(in the rows, 128 means zero)
Each path below is one point turned by a fixed rotation once a step. After each direction that follows a path, write how fast that rotation turns it, in degrees per step (0 if it stays still).
Each turn is a multiple of 5 degrees from 10 to 175, or 0.
Each row of a path follows its step; steps can be skipped.

step 0: [134 131 134 125 125 142 130 122 129 125 138 121 122 143 134 120 133 140
 135 143 117 123 114 120 138 121 117 130 130 100 132 125 127 129 120 129
 119 118 131]
step 1: [129 140 148 123 128 141 130 134 127 115 125 117 124 139 108 119 131 127
 132 125 128 135 130 114 132 127 138 131 126 119 127 126 132 141 116 129
 137 124 144]
step 3: [140 126 131 127 137 145 129 115 117 131 125 112 121 144 123 125 134 127
 139 144 126 136 126 121 140 122 131 132 121 126 120 119 135 127 128 135
 137 115 145]
step 6: [121 141 143 130 128 139 121 131 129 115 132 123 137 143 114 127 135 143
 135 125 123 122 131 117 137 130 125 126 119 125 121 115 135 135 114 134
 133 116 146]
step 9: [128 123 121 132 120 134 120 134 118 120 140 117 125 139 128 128 135 143
 127 146 111 122 121 112 135 123 125 132 114 126 124 112 121 125 113 128
 135 124 124]
step 11: [127 134 141 127 117 144 111 137 124 123 138 124 142 124 124 128 128 142
 139 130 126 116 127 110 138 129 116 129 125 119 122 122 129 128 116 124
 122 120 136]
step 13: [129 125 149 114 125 139 122 137 113 109 122 112 123 128 126 118 129 127
 135 133 134 131 124 111 125 134 127 128 121 135 114 120 124 129 124 118
 127 121 139]
step 15: [121 123 138 124 136 136 138 120 120 114 127 121 129 143 130 131 130 126
 136 134 122 135 124 111 138 129 135 121 128 119 122 125 124 125 110 120
 137 107 140]
step 16: [136 133 145 129 112 145 119 131 124 119 145 122 136 123 124 128 128 139
 127 131 126 138 119 103 128 127 131 134 122 116 132 131 125 120 120 124
 117 128 133]
[124 123 127 128 123 123 127 131 131 125 123 125 126 128 128 129 128 131
 129 130 130 128 126 129 129 130 132 130 129 126 128 134 129 123 127 129
 129 130 134] => 130
[126 126 133 129 123 130 126 131 127 126 128 131 128 125 131 129 127 131
 129 129 124 124 126 128 123 129 129 124 127 131 129 125 130 125 124 133
 125 128 124] => 155
[126 132 125 127 126 129 126 127 125 128 128 126 126 123 126 124 128 127
 128 132 132 133 129 133 127 129 127 126 130 129 126 121 128 125 128 130
 128 130 131] => 70
[126 133 122 125 128 129 125 129 130 125 131 131 127 129 132 129 129 129
 130 128 128 130 129 127 128 127 131 130 135 127 131 130 127 127 122 129
 128 123 126] => 70
[131 131 129 127 130 123 134 132 128 123 130 129 129 127 128 126 124 127
 128 129 128 133 123 127 127 126 131 126 124 131 130 127 126 130 124 130
 131 131 129] => 125

step 2: [145 130 130 122 120 101 137 126 126 129 142 133 116 116 110 119 131 131
 124 131 130 147 122 132 126 122 136 122 132 136 123 120 123 130 135 138
 134 128 132]
step 3: [127 130 139 128 126 121 118 140 134 115 125 135 134 118 112 135 130 127
 115 134 106 134 126 137 112 128 141 119 131 123 113 123 130 139 137 136
 126 121 132]
step 5: [130 145 123 128 124 111 126 126 138 122 134 128 126 128 111 124 144 144
 126 134 148 131 121 115 127 132 128 114 132 128 112 127 130 116 135 128
 136 130 131]
step 6: [132 126 126 127 134 111 126 132 127 115 123 135 122 118 106 128 122 128
 117 139 137 131 141 125 115 134 143 135 116 122 118 130 142 133 130 130
 141 120 140]
step 9: [121 129 132 125 143 118 131 119 137 133 123 132 137 110 107 121 130 125
 113 137 143 123 134 130 127 141 134 117 126 130 125 126 135 131 141 110
 122 129 134]
step 11: [139 118 134 115 114 111 119 131 123 130 127 135 138 126 124 109 124 126
 143 138 136 142 121 119 119 124 135 123 121 127 132 117 122 129 139 128
 137 137 137]
step 12: [122 123 153 125 121 124 127 126 148 122 132 137 138 128 116 119 126 122
 120 127 124 125 121 137 118 137 144 114 123 125 122 124 124 127 136 113
 135 131 131]
step 14: [134 124 135 121 123 110 127 123 132 143 126 131 124 122 125 131 128 150
 128 138 142 134 111 118 118 128 132 120 137 126 126 125 119 121 144 140
 121 129 141]
step 16: [136 120 128 107 110 132 121 140 134 131 133 149 134 121 109 131 122 132
 127 136 124 121 133 143 127 128 130 125 132 131 120 134 124 113 126 119
 126 126 128]
[129 126 125 127 125 126 125 130 125 129 128 124 129 127 127 126 133 128
 130 132 125 130 123 124 130 131 129 127 130 131 131 126 130 122 125 130
 129 123 127] => 125
[130 128 125 132 128 124 132 127 130 128 129 126 124 125 127 125 132 130
 130 128 132 125 130 134 129 131 131 132 128 131 125 130 127 128 128 126
 124 123 128] => 95
[125 131 131 132 127 129 124 128 133 122 129 125 128 131 132 129 130 130
 125 128 125 129 127 126 125 134 128 129 126 129 125 132 124 126 129 131
 127 129 126] => 155

step 1: [129 136 129 127 137 129 117 126 121 123 137 129 137 129 135 113 134 116
 123 115 145 135 133 126 135 123 131 124 134 141 128 127 137 141 114 122
 147 124 130]
step 2: [142 121 118 140 127 128 138 134 122 126 127 122 122 132 116 119 131 126
 135 108 132 112 130 120 127 137 131 122 127 130 129 121 137 125 108 120
 136 128 131]
step 3: [124 122 127 131 129 139 138 140 124 124 131 140 123 137 133 144 135 118
 139 126 129 125 135 126 125 132 138 124 127 148 125 115 128 130 118 135
 134 148 126]
step 4: [139 132 132 118 125 130 122 143 131 124 132 118 130 130 126 125 141 119
 139 119 128 136 136 124 137 133 128 123 142 127 146 127 114 137 126 129
 124 147 128]
step 6: [129 136 136 123 129 129 120 127 130 118 139 121 133 136 119 127 136 123
 125 120 144 128 123 138 131 139 125 133 129 138 121 108 130 125 120 128
 154 128 135]
step 7: [135 135 122 150 132 132 125 136 116 121 142 132 118 134 125 116 140 115
 126 113 124 124 130 127 127 131 133 121 130 132 128 118 128 124 126 107
 129 130 131]
step 9: [134 125 117 120 132 138 128 141 123 127 126 125 134 130 124 127 141 130
 144 122 139 125 122 113 137 127 125 132 144 139 139 135 125 125 114 126
 138 144 124]
step 11: [138 144 140 129 119 121 131 127 127 122 127 129 121 135 123 126 128 126
 132 127 131 128 126 131 134 146 134 137 132 134 135 103 121 142 125 127
 141 143 131]
step 14: [116 122 123 135 129 135 132 135 130 125 137 134 127 146 123 132 137 122
 139 131 133 119 131 115 131 130 131 126 131 145 131 122 125 122 125 116
 146 144 120]
[132 128 125 132 129 133 131 127 127 125 127 130 126 128 126 128 124 132
 130 129 131 130 124 126 130 131 131 131 130 125 133 129 126 125 130 123
 127 129 132] => 160
[134 128 131 133 130 130 126 130 125 126 125 129 125 128 131 131 132 126
 132 128 125 129 126 132 125 126 126 129 131 126 126 128 128 130 131 132
 124 130 127] => 85
[129 121 128 128 128 131 125 126 131 125 131 123 126 128 127 127 126 126
 127 133 128 128 134 129 124 130 129 130 127 124 129 125 124 128 128 129
 129 131 126] => 45
[127 126 124 132 127 127 124 121 126 121 127 126 130 129 129 128 129 125
 126 126 129 124 127 127 128 129 131 128 127 133 127 128 131 129 127 129
 123 127 132] => 65
[128 131 129 128 123 128 133 124 126 128 132 131 130 124 131 129 130 128
 126 126 125 126 130 129 124 127 128 127 128 127 126 126 122 126 127 127
 126 134 132] => 90
[129 130 129 130 130 125 128 124 128 127 128 132 129 125 123 123 129 130
 124 127 127 132 131 131 125 131 126 130 134 130 127 123 129 128 130 129
 130 124 127] => 65
[128 125 129 123 131 123 129 130 123 127 125 130 130 128 124 127 127 129
 128 127 127 130 128 127 129 128 135 129 128 127 127 126 128 126 124 131
 123 133 126] => 55

step 0: [141 124 136 124 128 135 132 138 148 139 130 121 132 123 131 131 135 141
 115 131 134 130 129 133 136 119 120 128 132 113 122 135 134 135 118 129
 135 123 136]
step 4: [142 144 136 130 133 130 139 136 130 119 110 131 125 121 122 124 127 140
 129 129 118 136 122 123 126 122 140 126 130 137 119 118 137 139 119 124
 133 131 130]
step 5: [123 142 124 121 134 122 125 131 114 114 134 147 128 133 124 128 127 127
 126 131 128 135 120 127 126 138 131 131 128 143 118 132 129 113 143 132
 124 116 131]
step 7: [123 129 132 127 126 134 132 120 135 139 121 124 124 133 117 116 134 142
 118 123 136 128 144 117 116 121 136 118 120 133 124 138 131 130 118 135
 128 123 138]
step 9: [116 126 128 138 121 126 112 117 133 134 138 138 126 126 130 135 117 119
 131 138 130 118 127 131 136 131 121 112 133 132 132 119 121 117 131 133
 125 112 129]
step 10: [127 107 135 137 128 127 125 126 137 130 124 114 131 117 118 130 120 140
 133 129 118 138 126 116 132 128 127 117 121 131 128 126 114 142 119 124
 134 132 126]
step 11: [126 141 136 136 139 122 129 135 128 120 115 128 126 126 128 139 125 133
 113 133 135 143 136 128 134 131 135 143 113 128 127 128 127 137 125 135
 116 116 130]
step 15: [131 149 128 141 132 128 140 127 127 128 127 135 118 129 136 131 136 120
 133 132 136 117 129 132 148 130 130 135 145 134 135 123 132 120 121 138
 128 124 134]
step 16: [125 125 122 128 130 131 126 133 114 129 134 134 121 116 136 121 124 135
 140 124 116 122 117 112 134 125 126 109 139 129 127 123 124 128 136 125
 143 122 127]
[127 127 126 125 130 127 126 127 126 126 130 127 125 135 129 126 127 126
 130 127 131 126 133 126 129 129 128 126 126 130 125 129 128 134 132 129
 130 120 129] => 170
[122 130 131 123 127 125 126 130 128 132 129 126 129 132 126 128 133 130
 125 127 128 126 129 128 125 125 126 129 127 125 129 132 132 126 128 130
 129 130 124] => 60
[129 132 126 131 125 126 122 123 132 127 128 131 128 128 124 127 129 133
 131 121 126 129 130 129 125 130 128 129 128 129 124 127 131 127 130 124
 127 128 128] => 25
[124 132 124 129 131 127 133 131 132 131 125 126 125 129 128 129 132 130
 128 127 131 127 125 130 129 126 133 130 128 128 128 126 129 131 127 124
 126 126 133] => 100
[128 131 131 131 133 126 128 126 125 127 130 129 125 137 129 131 128 123
 127 128 124 131 125 129 127 133 127 129 128 129 131 129 130 127 127 127
 125 130 130] => 110

step 0: [123 133 123 137 125 146 123 120 148 119 118 127 136 136 131 120 129 128
 127 144 112 141 125 129 136 130 127 126 115 142 135 140 128 126 122 133
 133 129 126]
step 3: [124 134 116 126 121 136 136 119 130 131 136 116 128 130 119 126 121 127
 130 155 140 129 124 124 131 132 128 133 147 124 137 147 132 124 126 122
 128 127 136]
step 4: [123 134 137 130 129 137 124 127 132 119 133 119 126 141 128 129 149 125
 135 128 121 139 125 145 135 135 127 126 126 144 121 122 127 128 138 147
 126 120 138]
step 5: [125 132 124 123 129 136 116 137 126 140 110 128 122 122 127 114 140 141
 124 135 124 130 133 118 144 124 136 144 119 126 131 134 117 120 117 121
 131 133 125]
step 8: [118 137 112 115 122 138 122 128 130 116 129 123 127 134 134 125 145 118
 141 139 129 128 124 117 136 132 128 129 129 136 108 130 132 113 136 125
 126 138 135]
step 9: [126 138 136 139 133 138 129 133 131 134 123 123 141 131 130 117 131 139
 126 136 117 137 118 133 140 139 121 142 133 127 148 137 126 127 112 139
 124 120 135]
step 12: [123 125 130 135 128 129 130 119 130 123 134 123 121 129 136 120 129 120
 150 148 132 129 130 132 131 136 133 140 137 137 136 134 150 119 139 132
 122 122 131]
step 13: [127 141 127 127 126 126 123 138 132 117 125 118 118 137 134 133 154 137
 125 130 116 127 122 137 147 123 120 124 128 131 129 131 116 130 120 125
 120 125 139]
step 16: [113 127 134 128 126 124 136 124 126 118 126 124 110 127 124 128 140 125
 124 148 128 140 150 128 134 121 135 135 131 142 128 135 120 123 139 122
 126 136 124]
[125 123 125 126 128 128 131 131 133 129 130 129 126 132 123 126 127 132
 127 127 132 128 130 126 125 130 126 126 128 123 127 127 131 133 125 128
 129 126 131] => 90
[123 128 127 132 129 132 131 125 128 127 122 133 126 129 125 129 131 126
 126 126 125 128 132 130 125 129 131 129 131 127 134 128 127 126 124 129
 128 128 125] => 160
[128 126 127 129 129 124 125 127 127 127 126 124 126 129 129 130 129 131
 126 130 131 128 131 131 126 131 125 124 129 131 127 127 121 131 129 132
 122 128 124] => 120
[125 125 126 128 128 129 126 126 128 132 126 127 129 119 127 130 132 128
 133 133 133 125 128 128 129 127 128 127 127 123 129 130 129 128 131 129
 130 126 126] => 160
[128 126 133 130 131 132 130 133 126 127 122 129 128 128 128 126 121 132
 130 130 130 126 126 129 128 128 130 126 125 128 127 124 123 128 127 126
 131 129 126] => 80

step 0: [131 127 120 147 112 111 136 117 132 128 133 133 134 127 134 117 140 118
 117 139 122 137 127 130 122 136 137 129 117 121 121 127 132 132 140 137
 119 126 136]
step 1: [132 127 123 139 114 115 125 136 133 138 124 120 133 133 121 133 147 120
 120 140 133 124 121 131 126 129 137 143 115 132 135 122 130 140 130 120
 146 128 126]
step 6: [131 134 132 129 121 125 131 127 138 122 134 124 150 149 126 129 145 132
 132 127 136 127 122 145 126 134 139 136 116 124 120 128 132 126 131 124
 145 135 127]
step 8: [127 136 137 139 125 134 119 131 138 132 129 131 129 126 138 116 134 125
 137 153 135 134 114 120 130 136 134 121 133 121 117 123 141 144 121 122
 126 130 125]
step 10: [130 116 134 137 113 118 138 125 136 127 138 123 143 134 113 128 131 118
 127 132 130 120 133 138 134 139 142 131 123 134 125 119 140 126 122 118
 111 132 128]
step 11: [140 130 125 131 136 129 145 134 146 133 130 113 128 135 134 123 142 130
 132 137 127 125 129 130 131 140 149 127 118 122 122 123 139 129 122 122
 137 135 117]
step 12: [126 127 112 140 126 122 128 117 128 129 118 131 142 123 142 119 133 140
 130 144 139 124 124 121 135 145 141 126 122 128 124 135 129 129 140 130
 127 134 115]
step 14: [129 128 117 140 111 125 135 128 141 131 133 117 125 133 119 116 127 125
 132 139 113 126 132 127 122 137 133 127 124 116 126 125 129 131 131 102
 137 129 138]
step 16: [133 116 131 140 124 137 142 126 118 124 131 119 132 133 141 136 145 138
 131 140 135 123 124 124 140 134 137 138 120 127 137 123 141 134 126 121
 139 126 121]
[126 129 124 129 127 123 129 126 127 127 131 134 129 130 126 129 125 127
 125 128 129 130 131 124 128 132 128 126 135 131 128 125 130 126 130 130
 123 129 126] => 145
[128 126 126 128 126 129 129 128 124 130 130 130 129 127 127 131 130 132
 124 131 134 125 128 130 127 123 129 131 125 132 130 130 128 127 129 129
 124 135 133] => 120
[128 128 130 125 125 132 130 125 126 128 126 128 135 130 133 129 128 128
 125 127 130 131 128 127 130 134 126 128 128 125 130 127 121 126 125 129
 127 127 131] => 110
[125 124 131 131 130 128 129 126 127 128 126 133 125 123 134 128 127 129
 124 128 131 130 127 129 126 129 130 128 130 124 128 131 131 134 131 128
 127 124 129] => 85
[127 127 132 131 128 126 122 124 123 124 127 128 129 132 128 125 127 132
 126 126 129 123 125 127 132 128 126 134 130 128 130 129 129 127 127 126
 130 129 124] => 100

step 0: [125 115 121 131 133 130 114 128 138 129 126 132 143 115 133 124 136 113
 134 130 124 135 131 121 132 124 111 128 123 124 122 128 148 139 126 121
 116 128 124]
step 2: [133 124 140 125 130 121 128 120 123 125 127 128 137 135 128 133 121 121
 122 147 126 149 144 128 119 127 123 116 129 130 128 137 139 119 133 133
 114 127 128]
step 7: [130 112 132 124 113 123 147 118 129 130 140 136 137 125 121 129 129 122
 126 142 136 129 132 132 116 117 126 120 125 133 128 133 130 115 125 118
 126 137 116]
step 9: [114 130 120 132 111 128 130 123 134 116 114 132 121 132 126 130 127 121
 120 129 138 129 121 129 112 120 128 127 111 140 131 136 138 144 130 122
 124 125 121]
step 10: [126 118 128 138 123 124 137 122 131 128 130 118 127 133 132 133 120 129
 123 137 121 134 140 122 121 136 127 128 129 120 116 149 135 124 131 111
 116 137 112]
step 11: [139 122 121 143 121 131 126 124 140 126 133 126 133 117 126 135 130 124
 119 139 129 138 127 153 120 114 135 123 136 135 122 125 127 128 135 118
 131 125 118]
step 12: [113 122 108 123 112 130 129 130 126 126 126 128 137 134 114 134 124 122
 126 139 133 141 131 118 119 120 124 137 121 140 126 128 124 119 127 112
 131 126 130]
step 15: [127 126 122 124 123 116 133 128 131 124 126 125 138 125 116 125 130 107
 122 141 110 139 141 131 128 119 124 116 132 129 119 133 128 124 134 115
 131 127 116]
step 16: [132 133 121 142 114 128 115 130 123 129 134 125 137 128 119 146 134 130
 145 129 130 148 126 131 126 117 129 135 133 136 126 125 119 129 128 120
 121 139 122]
[131 128 126 126 132 127 124 126 130 126 128 126 128 127 133 125 129 124
 125 136 127 131 130 127 132 133 124 128 129 129 133 130 129 130 131 128
 129 126 128] => 170
[129 128 127 132 132 131 125 132 132 129 124 127 133 127 127 131 125 130
 126 131 126 127 125 133 125 128 126 128 126 128 127 124 132 126 126 133
 127 123 129] => 125
[126 134 124 126 130 132 125 126 129 128 124 128 127 130 129 127 132 128
 126 128 125 132 130 126 124 123 125 126 130 130 127 128 123 126 123 131
 131 130 129] => 100
[125 127 127 132 130 128 130 129 124 127 128 126 133 123 129 123 127 128
 132 128 127 127 135 128 129 130 125 126 127 124 124 130 124 126 125 129
 125 126 126] => 140
[129 128 124 131 133 124 128 128 125 124 128 130 128 127 126 131 128 125
 125 123 124 130 129 131 125 132 126 134 127 129 127 125 126 128 129 123
 130 129 129] => 20

step 1: [118 134 142 132 119 144 123 115 134 119 127 129 129 129 123 130 130 128
 134 122 151 138 127 134 131 128 117 116 131 136 130 130 113 133 127 119
 139 117 124]
step 7: [119 123 118 132 125 141 129 119 118 126 111 125 117 129 131 139 116 141
 129 137 121 112 124 126 126 143 119 122 120 122 126 140 132 144 129 124
 125 133 125]
step 9: [134 127 127 143 127 144 119 129 124 121 130 100 132 122 128 125 126 131
 130 133 130 144 132 120 124 130 117 123 117 118 126 129 124 122 123 132
 142 133 127]
step 10: [127 132 116 122 118 140 121 117 122 139 130 124 119 126 113 139 134 122
 122 126 123 125 126 110 115 135 126 124 126 136 139 140 134 124 129 124
 147 119 130]
step 11: [115 137 142 140 130 127 130 130 123 150 122 124 134 126 122 129 131 132
 116 138 122 130 118 123 130 130 134 135 118 134 122 142 120 118 109 128
 130 128 135]
step 12: [124 138 130 132 123 136 135 121 120 126 128 134 140 132 132 153 125 128
 132 135 115 145 136 129 130 115 121 124 121 114 127 139 128 131 118 117
 132 123 122]
step 13: [117 141 120 133 127 141 136 114 135 124 129 135 126 131 121 124 136 120
 128 133 121 135 132 144 125 131 139 142 134 132 124 133 132 128 127 125
 154 137 130]
step 14: [134 133 121 141 138 116 120 112 128 133 124 129 113 134 137 128 117 142
 140 131 118 131 120 133 123 126 125 132 115 129 123 133 121 120 119 123
 142 136 135]
step 16: [122 126 133 138 140 144 139 120 138 133 134 125 136 114 121 115 122 124
 133 127 132 122 119 130 132 121 113 135 121 130 113 143 129 128 132 116
 133 134 129]
[132 124 128 128 134 129 129 126 122 125 132 126 127 130 129 123 131 130
 129 131 130 126 126 129 126 126 130 121 128 130 128 127 130 128 126 128
 133 129 129] => 60
[126 129 130 131 128 130 126 127 131 128 129 129 134 134 130 130 127 131
 127 126 129 124 125 127 133 128 129 122 131 126 127 129 127 124 126 129
 124 126 131] => 100
[127 130 130 124 128 128 124 128 128 127 133 122 131 124 129 131 129 128
 125 129 131 129 130 125 127 136 126 125 128 133 125 130 126 128 129 128
 126 126 129] => 40
[129 133 129 131 126 125 132 125 127 128 132 124 129 129 127 128 127 128
 131 133 122 130 128 125 132 129 128 130 129 130 132 131 133 126 127 127
 130 130 130] => 20
[126 124 131 130 129 126 129 128 134 126 124 124 125 131 125 126 128 124
 130 128 129 126 125 125 127 130 120 124 129 126 129 128 128 128 131 128
 129 131 127] => 45
